In the data rows, 128 means zero.
Some points, each followed by its number:
array([156, 108,  56, 110, 162, 146, 144,  74,  89,  58]) 0
array([126, 149, 115, 175,  85,  91, 148, 167,  93, 100]) 1
array([149,  71, 141, 120, 161, 142, 165, 101, 145, 109]) 2
array([140,  92, 106, 128,  89, 113, 148, 135, 157, 129]) 3
array([182,  84, 146, 105, 163, 185, 157,  27, 156, 133]) 4
array([136, 127, 104,  85, 124, 103, 151,  92, 114, 160]) 5
array([ 65, 129, 196, 143, 125, 128, 129, 145, 100,  99]) 6
array([108, 142, 137, 134,  97,  84, 131, 176, 131, 127]) 7
array([143, 125, 191, 150, 173, 109, 152,  67, 135, 153]) 8
array([143, 140, 110,  89, 172, 141, 158,  69, 132, 126]) 9
array([141, 190, 177, 124, 157,  90, 120, 137,  89, 143]) 10
array([105, 134, 113, 133, 122, 143, 145, 170, 132, 100]) 11
Which two points above are nearest to each new point? Their numbers follow each, nearest first.
array([ 98, 150, 105, 106, 126, 147, 116, 158, 142, 142]) 11 7
array([153, 148, 114,  64, 126, 145, 155,  61, 117,  67]) 9 0
array([134,  47, 157, 194, 155, 133, 145,  79, 104,  90]) 2 8
array([159, 160, 107, 113, 130, 192,  79, 106, 110, 184]) 5 9
array([ 90, 165, 172, 168, 150, 163, 105,  61,  41, 118]) 6 10
array([144, 172,  94, 119,  84,  69, 121, 117,  63, 122]) 1 5
array([118,  88,  71,  99, 142, 105, 123, 121,  98,  85]) 0 5
array([ 86,  82,  43, 163,  93, 134, 164, 101, 105,  52]) 0 11
array([144, 117,  69,  76, 144, 140, 144,  66, 142, 137]) 9 5
array([107, 122, 137, 158, 119, 105, 128, 145,  85, 115]) 1 7
array([131, 143, 107, 108,  85, 139,  92, 137, 170, 127]) 3 11
array([137, 115,  97, 106, 104, 137, 162,  93, 146, 120]) 3 5
array([142, 146, 136, 134, 130, 137, 153, 157, 120, 146]) 11 7
array([120,  79, 131, 173, 139, 109, 126, 164,  89, 147]) 7 11
array([117,  83,  92, 141,  82, 161, 164, 142, 170, 158]) 3 11
array([189, 130, 151,  96, 172, 167,  89,  91, 209, 164]) 4 9
array([146,  89,  38, 120, 126, 136, 153, 139, 163, 105]) 3 11
array([146, 123, 101, 128, 126,  86, 132, 184, 114, 165]) 7 3
array([164, 164, 143,  93, 117, 155, 100, 114, 119, 116]) 9 5
array([170, 139, 142,  89,  90, 142, 131,  20, 163, 152]) 4 9
array([101,  73, 117, 170, 129, 179, 142,  76, 126,  89]) 2 11
array([ 96, 103,  80, 136, 124, 124, 161, 153, 105,  94]) 11 3
